Named turns come first, each shown by rows before and after it. Which turns, in which order, take the first row of each pair that follows to the second? Write the first one first, as in the answered first pair.
Z_609:
[ 12 -26   0  17   0  10   1  25 -12   1 -13  16  34] |-> [  4 -24  19   5  -2   0  -4 -32 -25   0  25 -17  -3]
[  4  10  -5  -3 -15  16   6  16  -4  -4 -25  -4  -7] |-> [  0   7  -1   2 -19  11   0   1 -13  -1  -8 -21 -22]
[ 21   8 -25  15  -1 -19 -18   5   7 -17   9   8  11] |-> [ 18   9 -18   9  -1 -23 -18 -15   5 -19  20   0   0]
Z_504:
[ -3   8   6 -23   2  -8  13   9  26 -14 -28  22  25] |-> [  3   8 -19  13  23 -16 -22 -19  30 -14   1 -10  21]
[ -9  -7   2 -15  -8   1 -12   1  -8   9   7 -12 -12] |-> [ -6  -6  -2 -18  -7   6  -6  20  -2   8 -11   3   2]
[  3   7   2   5   3   2  -2   3   9  -5 -12   7  15] |-> [  1   7   3  12   5  -3 -10 -15   3  -3   4  -9   3]
Z_565:
[ -3 -17  -1   5 -32   8   3  52 -13  10 -10  17  -1] |-> [ 13   1  -5 -14  -6   9   5  36  21 -13 -28  34  18]
[ -5   1   2 -10  -3  11  15  17   0   2  -5  21   3] |-> [  2   3 -16   9  12  10  -1  11  11  -3  -1  16  12]
[ 3  8 -7 -6 11 10  1  2  8  3 -6  8  4] |-> [ -1   0 -10  10   5   9  -6   6  -2  11   4  -2  -1]
[ -5 -12 -11  27  -1   5 -15  20 -10  13   8  -8   4] |-> [-10  -7  19 -18 -14   8  16  20  -8   6 -10  14  -2]
Pairs:
(two turns a pair)
[  9  11   1 -15  -5   2  17  13  18 -22 -14  30  20] |-> [ -9 -10   8   8 -35   2  14  30 -21   5   7  10  -2]
Z_565 then Z_565
[  4   4   9 -12   3   1  12   3   1  -5  -5  14   1] |-> [  2   3   7   0   4  -5   0 -15  -6  -1  15  -6 -11]
Z_565 then Z_504
[  6   7  -4  10  11 -14 -25 -38  13 -13  16 -32  -2] |-> [  5  -4 -20  38   5  -9 -33  -4   4   0  11 -30  11]
Z_609 then Z_609
[  0   6   4 -13   4   0   5  -7   7  -6 -10   6   7] |-> [ -9  -5   8  -1 -12   0   5   2 -12   7   1  -4  -5]
Z_565 then Z_565
[  0  -6  -6   0   5   8  14  32   5   7 -20  27  18] |-> [  1   6  14 -33  12   1  22 -11  14  -9 -12  23   3]
Z_609 then Z_609
[ -4   3  23 -15  -6 -10   3 -22  -9  -5   8  -8 -17] |-> [  6   0 -12  19   7  -2 -10  21   4  -2 -16   9  19]
Z_609 then Z_565
[  8   6 -11   0   0   6   7   2  -4  -3  -5  -7   4] |-> [ 6  4 -6 -4 -5  6 10  3 -6 -3 -6 -6  2]
Z_565 then Z_565
[ 16  25  25 -44  36  -2  34 -10  35 -26 -15  22  -1] |-> [ 24  25 -10   5  62  -9  -7 -32  41 -24  14 -11   2]
Z_565 then Z_609
[ 13   4 -15  16  11   2 -20 -14  -2  10   8 -19  -6] |-> [ 15  13   4 -19  12   1  -5 -29   8   0  -2  -7 -10]
Z_609 then Z_504
[ -6 -10 -11  34  -4  -6 -13   2  -6   8  23 -16  -7] |-> [  0  -2 -11  25   8 -10 -15 -19   5  -2  25 -20  -9]
Z_609 then Z_565
[ 11   2  -8  18  25   7  -3  -9  27 -15   5  -6  13] |-> [  6  -4   2   7   7  15  15  22  21  -9 -15  14  19]
Z_504 then Z_609
[ 3  2 -1  1  5  5  2  6  9 -3 -9 13 13] |-> [ -2   2   7  -2   2  -1  -3 -20   2  -1  11  -5  -5]
Z_565 then Z_609
[  3  -3  -1  -2   6  12  -3 -17  16   6 -14  -1   1] |-> [ -6 -12   9  -2 -10  14   3  -7  -1  16 -10  -4  -8]
Z_565 then Z_504
[-16 -10  13   9 -13  -2  -3  -7 -23  13  24 -12 -15] |-> [  4   6  -5  -4  13   6   4  13  18  -8 -18  26  25]
Z_504 then Z_565
[ -4   6   1  15  -4  20 -14  18  -6   7 -14  12  14] |-> [-11   5  18   4 -11  13 -13 -13 -18   8   9  -8 -12]
Z_565 then Z_609
[  7   4   0  -3   6  18  -4 -18  -1 -18   2  -5   4] |-> [ -1  -2  10  -9 -13  21   8   0 -15  -8  -2   1  -1]
Z_565 then Z_504
[  4  11  -5   2  -8   9  16   4 -12 -11   8 -21 -24] |-> [ 11  13 -22  15   2  11   9  17  -1 -14  -2 -13  -7]
Z_504 then Z_504
[  5   0 -21  17   0   0  -9  27 -10  13  -5   5  16] |-> [ -1   6  16 -32 -11  -4  16  -6 -13   4  -2   9  -9]
Z_504 then Z_565
[-22   6  -7   9   9 -16 -11 -53 -14   7  34 -36 -26] |-> [-15  -3 -46  56  13  -4 -23  15  -8  18   6 -14  15]
Z_609 then Z_565
[ -6  15 -16 -13 -14  -1   8 -31 -16  17  23 -15 -10] |-> [  7  18 -43   6   3   7   0   2   6  12  -3   6  26]
Z_504 then Z_504
[ -4   1 -17  22   6   5  -4  21   5   7  -4  -2  17] |-> [-12   7  19 -22  -6   1  18 -11  -1   0   3  -2  -9]
Z_504 then Z_565
[  0   2  -6  19  11   5 -16 -19  -1  -1  10   0   0] |-> [ -4  -2   8  -1  -5  12   8  10  -5   2 -13  24   5]
Z_504 then Z_609
[ 11  14  13 -28  18  -9   4 -46  18 -16   9  -7 -11] |-> [ 21  17 -12 -10  33  -5  -3 -21  35 -19 -10   9  17]
Z_504 then Z_504
[  1  36   1   1  19  -1  -4 -34   2 -14   1 -16  13] |-> [-12  29  26 -20  -6   0  17 -25 -19  -5  -1 -12  -4]
Z_565 then Z_565
[ -5 -12 -19  30  -7   0 -13  16 -17  12  16 -19  -1] |-> [ 14  12 -20  -6  24   3  -2  -3  25 -19 -12   7  21]
Z_565 then Z_565
[  1  -9   0  10   5 -21  12 -29   5  -9  11 -23 -30] |-> [ 14  -2 -23  18  24 -16   8  -6  30 -19 -14  -3   0]
Z_504 then Z_565
[-10  -3   6 -10   7   0   3  23  -6  -1 -16  14  -5] |-> [-11   1  14 -22   8  -3   6   6  -3  -6  -9   8 -13]
Z_609 then Z_609
[-11 -14  19   2 -28   0   1  -3 -34  10  19 -27 -37] |-> [-11 -13  26  -9 -31   1   9  -3 -33   8  13 -21 -37]
Z_504 then Z_609
[ 10   5 -18  19  21  -4 -22  -4   8   0   2 -12   6] |-> [  2   3  12 -22  -3   3  14  18   1   0 -23  17   4]
Z_504 then Z_504
[ 11   3 -22  26  17   2 -16  11  13  -5 -11   1  23] |-> [ -6  -1  26 -27 -18   2  23   7 -10   0 -15  11  -5]
Z_504 then Z_504
[  3   6   1   1   4  -4  -5 -20  11  -9   6  -7  -6] |-> [  1   2  -2  10   2  -4  -9 -17   6  -5  11 -12  -8]
Z_609 then Z_504
[-22  -5   9 -42  -9  -8  21 -17   2   3   1   5   0] |-> [-18 -16 -32  19   0  -5 -10  18   0  17   4  -5  22]
Z_504 then Z_565
[  2  -6   0   0  -6  14  24 -12  -7 -22 -38  20   5] |-> [ -4 -12  -2  21  -9   5   6 -39 -22 -14  -4 -13 -16]
Z_565 then Z_504
[-15 -15  12   0 -24  -2  -2   8 -19   5   7  -9 -14] |-> [  7   5 -10  -6  15  -3 -11  -9  23 -20  -9   6  13]
Z_565 then Z_504
[  2   3  -1  -6  10   5   2   2   3  -9 -10   5   7] |-> [ -6  -4   6  -4  -5   5   5   9 -13   1  -4   0  -2]
Z_565 then Z_565
[ -9  -3 -16  22  -1  -4 -20  20   9  -5   3  16  18] |-> [-10   3   1  -8  -5  -3  -1  19  14 -12 -11  33  18]
Z_565 then Z_565
[ -5   5  13 -16 -11   2   8 -16  14 -15   2  10  14] |-> [-11  -2  17  -9 -20  -1   4 -20   0  -8  16  -5   2]
Z_565 then Z_504
[ 23  18 -18   2  16  -6 -21 -28  15  17  10   3  -5] |-> [ 14  16  13 -34  -4  -4   7 -22   5  19  -1  19 -18]
Z_565 then Z_565
[  4   3 -14  24 -17  13   1  18   0 -14  18 -20  10] |-> [  4  11  -2   5 -11   7   5 -13   3 -22  28 -27  -4]
Z_609 then Z_565
[  1  35  20  -2   4   0   8  -3   2  -2  -1  -9 -10] |-> [  3  32   3  23   7   2  -4  12   1   5   0 -12   0]
Z_504 then Z_565
[  3  13 -10   2  23  -6  -8 -20  14  -3  10 -23  -1] |-> [  0  13   8 -26   8   1  20   7  15  -4 -18   6   5]
Z_565 then Z_609
[  7   2   3  13 -18  18 -19  21  -8   8  -9  -2  13] |-> [  5   8  25 -21 -22  16  -2   2  -6   0 -10   3   2]
Z_504 then Z_565
[ -7   5  19  18   1   8  -6  -3   6   7  13 -11 -17] |-> [ 2 14 12 12 15  9 -6 -4 26 -4 -1  1 -1]
Z_609 then Z_504
[ -1   2 -36  25  28   7 -19  -8  16  -7   8 -26   0] |-> [-16   2  16 -43  -7  12  34   3   4  -8 -16   5 -17]
Z_565 then Z_609
[  7  16  -6  -5 -14 -14   4   7  20 -15 -12  19  15] |-> [ -7   4   5   2 -38 -14   9  20  -5   2  -1  10   0]
Z_565 then Z_565
[  5   3 -15  12  13   3 -11   3  14  -5  -4  -2  11] |-> [ -3   2   9 -19  -3   4  13   7   8  -6 -13  11   2]
Z_565 then Z_565
[ -3  -7 -34  40   2   7 -29  10  -1  11  13 -18   4] |-> [  9  16 -11 -25  16  11   4  -5  34 -19 -23  21  18]
Z_565 then Z_565
[ -1   1  26 -17 -30  -4   7 -17 -13  12  26 -13 -29] |-> [ 21  23   8 -31   7   0   8 -19  33 -15  -7  16   7]
Z_565 then Z_504
[-11 -12  13  13 -23   3   8  13 -27  13   7  -6  -6] |-> [ 12  12  -6   6  24   0  -7 -25  18 -17   0  -1  14]
Z_609 then Z_565
[ -4   0   8  -5 -12  -2   0  -3  -8   3  12   0 -13] |-> [ -4  -4   1   4 -14  -1  -1  11 -10   7   6   4  -7]
Z_609 then Z_609
[  4   7  -7  -1   2  -2   3   9   8  -9 -15  10   9] |-> [  4  11   2 -12   3  -6   4 -13   9 -13  -5   2  -2]
Z_609 then Z_609
[-23 -19  23   4 -47   7  20  38 -39  24  -1   5 -17] |-> [ 10   4 -17   8   4  14   8  47  22  -6 -42  38  37]
Z_609 then Z_504
[ -9   7   6 -18  -2   0   9 -13  -3 -13   2   7   1] |-> [ -3   8  -9   1  10  -2  -6 -17   3 -14   8  -1   7]
Z_504 then Z_504
[-16   5   6  -4   1   4   5   8  -6   4 -10  -1   7] |-> [-15   4   1   2   3   4   1   9  -6   5 -11  -2   9]
Z_609 then Z_504
[ -5  -9 -10  17  -3   4  -4  18 -11  10  10  -5  -4] |-> [  3   5  -6  -1  15  -1  -5 -20   6  -6  17 -10  -9]
Z_609 then Z_565
[  5   9  -9  13  12  -6 -13 -13   8  -9  12 -10   2] |-> [ -7  -3  -1  18 -11  -4  -6   8 -14   7  14 -11  -7]
Z_609 then Z_565
[  4  12  -3 -30  11  -9  -8 -11  24 -12  -2   5   3] |-> [ -4  -3 -15   8   0 -12 -27  -5   0   8  23 -20  -7]
Z_504 then Z_565
[ 29  -1 -10  17  24  -4 -20 -24  17  -7  19 -20  -9] |-> [ 14 -15  17 -10 -18   9  20  39  -6  10 -18  18  -5]
Z_565 then Z_504
[ -6  -5  12 -11 -13  -1  15   2 -17   6   4  -3 -10] |-> [  6   0 -17  13   9   2  -1  15   4  -1  -7   5  16]
Z_609 then Z_504
[  1   4   2  10  16  -5 -11 -36  12   1  33 -19 -16] |-> [ 13  12 -11   8  32  -1  -9 -21  35 -11   8   3  10]
Z_504 then Z_565
[  7   5 -12   0   6 -11   0 -25  18 -21  21  -4  -9] |-> [  1  -9 -15  13 -18  -2  12  33   2  -3  -2  17   6]
Z_504 then Z_609
[  3 -20  10  12  -2   1   3  -5   0   5  20 -19  -9] |-> [ 16  -7   1   2  18   4   4  -7  25 -10   1  -3  10]
Z_609 then Z_504
[  5  11   2 -13  -6   3  18  25   2  -2 -27  27  23] |-> [ -6  -4  -2  16 -22   1   7  37 -24  19  -9   7  10]
Z_565 then Z_565
[-14 -20  22  -6 -40   6  24  27 -35  23  -5   8 -15] |-> [ 22  13 -22   8  34  -4 -20 -41  31 -19   5  -6  11]
Z_565 then Z_504
[-14 -11  11   8 -18  -2  -7 -14 -21  11  23 -20 -20] |-> [  9   6 -10  -3  13   6   0   8  24 -12 -23  23  26]
Z_504 then Z_565
[  6  -5 -12  -2   3   0 -16   2   0   0  15  -9   4] |-> [  3  -7  -8  -5  -2   0 -12   2  -5   3  17 -12  -1]
Z_609 then Z_565
[ -3 -17   5  12 -15   1   9  42 -21   6 -24   8  18] |-> [  0  -9  16 -12 -12   1  21  31 -10  -5 -34  18  19]
Z_609 then Z_504
[  9  19 -21  15  34  -5 -15 -21  35  -9  -7  11  23] |-> [  3  10 -15  10  14   3   3  23  26   1 -30  33  32]
Z_504 then Z_609
[ 16  -7 -11  25   6   5 -14 -10  22  -6 -14  10  -6] |-> [  0 -18  12  14 -21   4  -1 -11  -6   8  -2  -1 -30]
Z_609 then Z_565
[ 12 -20 -22  -2  -2   2  11  18  39 -15 -15  15  23] |-> [ -6 -25  15 -31 -24  -5  24 -18  11  -9  14  -8 -19]
Z_504 then Z_504
[-10   6  15   8   2  -3  -4 -17   6   2  17 -12  -7] |-> [-10   0   5  26  -3   0  -9   7   0  11  12  -9   1]
Z_609 then Z_609
[ 8 25 -6 23  9 15 -2  0 26  2  9 -2  7] |-> [ -1  26  22 -10  -9  13  20  -8  15   3   7   2 -10]
Z_565 then Z_609
[-10   4  17  24  14  -4   2 -16   6   6  16   9 -35] |-> [  1  11   3  25  27   0   1  -2  26  -2  -4  27 -14]
Z_504 then Z_565
[ -4   2   0   8  -7 -10  -6  -9   2  10  10 -10 -15] |-> [ -6   0   7  -3 -16  -5   7  10   0  12  -4   3 -12]
Z_504 then Z_609
[ 15  12 -11   3  21  -1   3  -9  36 -12  -1  12   7] |-> [ -9 -11  13   6 -25   0  16  14 -11  18  15   0 -22]
Z_565 then Z_504
[  6  -3  18 -31 -12  -7  12   0  22 -30  -3  27  -9] |-> [ 15  -2 -17  16  12 -12 -24 -12  31 -29  19   1  -2]
Z_565 then Z_609
[ -4  -4   2  -2  -8   1   8  31  -6   4 -12   6  15] |-> [  2   9  12 -27   7  -5   8 -15   8 -13  -1  -3   3]
Z_609 then Z_565
[-11  -6   6  -7 -17 -10  -6 -13 -12   5  22 -12 -29] |-> [  0  -5 -18   7  -7   1  -5  36   6   4 -14  19   9]
Z_565 then Z_609
[-10  -7  -8  23 -12  -6 -16 -13 -14  23  25 -30  -9] |-> [-15  -3  24 -29 -29   0  22   8 -12  17  -8   6  -6]
Z_504 then Z_609
[ -7  20  -3 -41  42  -3  17 -16  24 -37  -5  30   9] |-> [-27  -9 -24  35  16 -10 -20  -6 -29   3  48 -25 -18]
Z_504 then Z_565
[  6  16 -17   4  13  -3   3 -17   5  -7  -8   2  15] |-> [  3  11 -17   6   4   2   9   6   0   0 -17  11  19]
Z_504 then Z_609
[-3 -8  3 13 -1 -1  0 -5 -5 11 12 -7 -7] |-> [ 6  2  0 -1 14  1  3 -9 17 -3 -4  8  6]
Z_609 then Z_504
[ -4  -2   7 -15  -1   1   9   2  -9  10  -1   0   3] |-> [ -5  -3   6 -12  -3   0   8   2 -12  11   2  -2   1]
Z_609 then Z_609
[  6   1   1   1 -21  -3 -14 -28 -18   8  16 -38 -18] |-> [ 22   5 -28  15  -5   8 -14  22  10   2 -26  -2  28]
Z_504 then Z_504
[ -3   2  -5 -13  -8   2   6  16  -2   2  -9  17  21] |-> [ -7  -4 -10   3 -14   0  -1  19 -13  11   1   7  17]
Z_565 then Z_565
[  7  -4   0 -22  17   0  -7 -40  21 -13   5   2   1] |-> [-11 -20  22 -30 -21   5  16  -4 -11   8  -2  10 -13]
Z_565 then Z_504
[  6   7   5 -12   6  20   6   1 -14  -4 -10  -3   0] |-> [  4   6   7 -10   4  19   4  -4 -18  -3  -4  -9  -6]
Z_609 then Z_609
[  7  -6 -12   5  34  -6  -3 -16   2  -1   6 -21 -17] |-> [  0 -19 -12  19  15  -2   1  16 -17  16   2 -18 -17]
Z_609 then Z_565
[ -1 -11   4  -5  -6  -2   5  14  17   0  -8   6  15] |-> [ -6 -14  13  -7 -11  -6   2 -10   7   3  13 -13  -4]
Z_504 then Z_504
[  5   3  25 -16  -5 -18  24  -6   9  13 -15   1  -6] |-> [ 14   3  -9  24  17 -20  -5  -5  19  13  -7 -12  10]
Z_565 then Z_609
[  3  -5 -15  24   2   4   2  33  10 -28   0  12   4] |-> [  0  -4  -1   3  -6   5  15  33  11 -32  -8  21   2]
Z_565 then Z_565
[ 13   8   0 -25   1   8  16 -10   9 -15 -24  11  10] |-> [  0  -5   7  -6 -15   0   6 -25 -20   2  11 -21 -19]
Z_565 then Z_504
[ -3 -10 -11  18   0  15   4  48  14  15 -30  30  44] |-> [-29 -18  43 -18 -30   2  19 -16 -28  23  21 -12 -23]
Z_504 then Z_504
[ 23   5 -35  41   8 -21 -12  18  16  13  -8  16  26] |-> [  0   1  19  -6 -23 -31  12 -36 -17  17  28 -11 -33]
Z_609 then Z_565
[  0  -3  -3   3  -1   8   6  -4  16  -5 -16  13  25] |-> [-11 -14   4  17 -17   2  -1 -13  -9  10  10 -11   3]
Z_565 then Z_504
[  5  12  14 -23  -3   1  11 -17  -3  -2   5   4 -11] |-> [  7   4 -17  23   3   1 -14   4  -6  10  12  -6   3]
Z_609 then Z_504
[ -2  -7  -9  17  11  -4 -13 -14 -20  -4  17 -28   3] |-> [  8   7   1 -19  24  -3   3 -24   5 -23  -4  -5  14]
Z_565 then Z_565
[  9 -11  19 -20 -11 -17 -20  -4  11   0 -15  -4  -3] |-> [  9 -12  18 -16 -12 -18 -22  -8  10   1 -12  -8  -5]
Z_565 then Z_504
[-11 -13  21  -3 -24  10 -14  -9  -8   9  -1  12 -22] |-> [  4  -5  -8  16   0  14 -28   3  19  -1 -16  22   7]
Z_609 then Z_504
[ -1   0  -2 -21 -16  -6   0 -20 -11 -14  14  -7   1] |-> [ 10   3 -24  -2  -2  -2 -12  -6   2 -18   4   0  22]
Z_504 then Z_504
[ -8  -8  18  -6 -16 -16   7  -1 -16   6   3 -15 -14] |-> [ 10   5 -11   9  16 -13  -9   3  16  -9 -13  -3  17]
Z_609 then Z_565
[  4   1 -13   9   2  -6   0  21   6  16 -20  22  14] |-> [  0  -2  -5   2  -5  -6   6  23   0  19 -20  24  10]
Z_565 then Z_565
[  2  -5  23 -17 -17  -3  25  12   0  10 -23  14  -5] |-> [  5  -4   2  19   2 -13 -11 -28  -1  11  16 -25 -16]
Z_504 then Z_504
[  0  -9 -27  28  11  -6 -32   2   6  20  -4   4  17] |-> [ -7 -17 -14  20  -8  -2 -18  26  -7  29 -14  15  15]
Z_565 then Z_504
[-3 -1  1 -2 -3 -8 -5 14  1 -6 -7  2  1] |-> [-5 -2  6 -6 -7 -8 -3 13 -2 -5 -6  0 -2]
Z_609 then Z_504
[  2  -7 -20  24   3   1  -8  14   8   1  -2   3  16] |-> [ -7  -2  18 -22  -9  -3  15 -18   0  -7   5   2 -10]
Z_504 then Z_565
[  8  13 -13   3  14   4  -7   8  24  -5 -21  15  11] |-> [  6  18  -1 -13  16  -2  -5 -24  23 -11  -7   4  -6]
Z_609 then Z_609
[ -4 -12  11   3 -16   6  14  28 -28   9  -4  -6 -11] |-> [  4  -4   6  -7  -5  10  19  34  -8  -3 -23  13   6]
Z_504 then Z_565
[  9   7   6 -23  -2   1   8 -22  11 -19  21  -5 -12] |-> [  1  -2   7  -9 -14   0   5 -15  -7  -7  31 -16 -22]
Z_565 then Z_565
[ 3 -5 -9 13  5 -1 -3 21  3 11 -3  1 16] |-> [ 1 -7 -9 19  5 -4 -9 14 -1 14  7 -8 10]
Z_565 then Z_504
[ -3  -6  11 -12 -15   7   0  23   4  17  -9  22  -1] |-> [ -2  -8   3  -1 -13   8  -5  28   5  18  -8  19   4]
Z_609 then Z_504
[ -6  -3  16 -20  -1   2  -5 -15 -10  -8  11  -1 -14] |-> [  5   0 -13   7  18   5 -23  -2   7 -11   3   2   9]
Z_504 then Z_504
[ 13  13  -9  12   1   3   6 -14 -14  -9  -4 -10   4] |-> [ 11  14  -2   3  -1   2  11 -18 -14  -9  -4  -9   0]
Z_609 then Z_504
[ -5 -10   0   9 -16  14   5  39   0  16 -20  13  24] |-> [  1   4  19 -32  -4  11  17   5  17  -4 -25  21  17]
Z_609 then Z_609
[ 13   8  33 -29  21 -15   6 -41   7 -18   3  -3 -10] |-> [ -2 -10  36  -5  -5 -15   1 -26 -27   6  22 -23 -29]
Z_565 then Z_565
[ 13  19  25 -25  -5  -9  18  11  -1   5   6  -8  -8] |-> [  9  14  22 -11 -10 -10  11  12 -11  13  18 -19 -16]
Z_609 then Z_609
[-11  -4 -39  35   3  -2 -10  -4   4 -13  11 -20  11] |-> [ -4   2 -40  23   9   2  -2   7  18 -21  -9   0  25]
Z_609 then Z_609
[ -2 -14 -15  24  -5   7 -14  27 -14  16   0   0   6] |-> [-13 -15  13  -6 -19   3   2   8 -28  16   9  -5 -18]
Z_565 then Z_609
[-16 -27 -22  16  -8  -3  -2  25 -11  -1 -10   1 -23] |-> [ -2 -14 -35  18  18  -5 -12   8  16 -17 -16   3 -11]
Z_565 then Z_504
[ 29  15   6 -12  24 -14  -1 -31  16 -20 -11 -10  19] |-> [ 25  15  17 -27  15 -12  13 -23  13 -21 -21   0  18]
Z_504 then Z_504
[ -5   0   7 -10   1   1  -3 -24  -1  -9  20 -13 -15] |-> [  6   4 -19  11  17   6 -13   1  18 -12   1   0  13]
Z_504 then Z_565
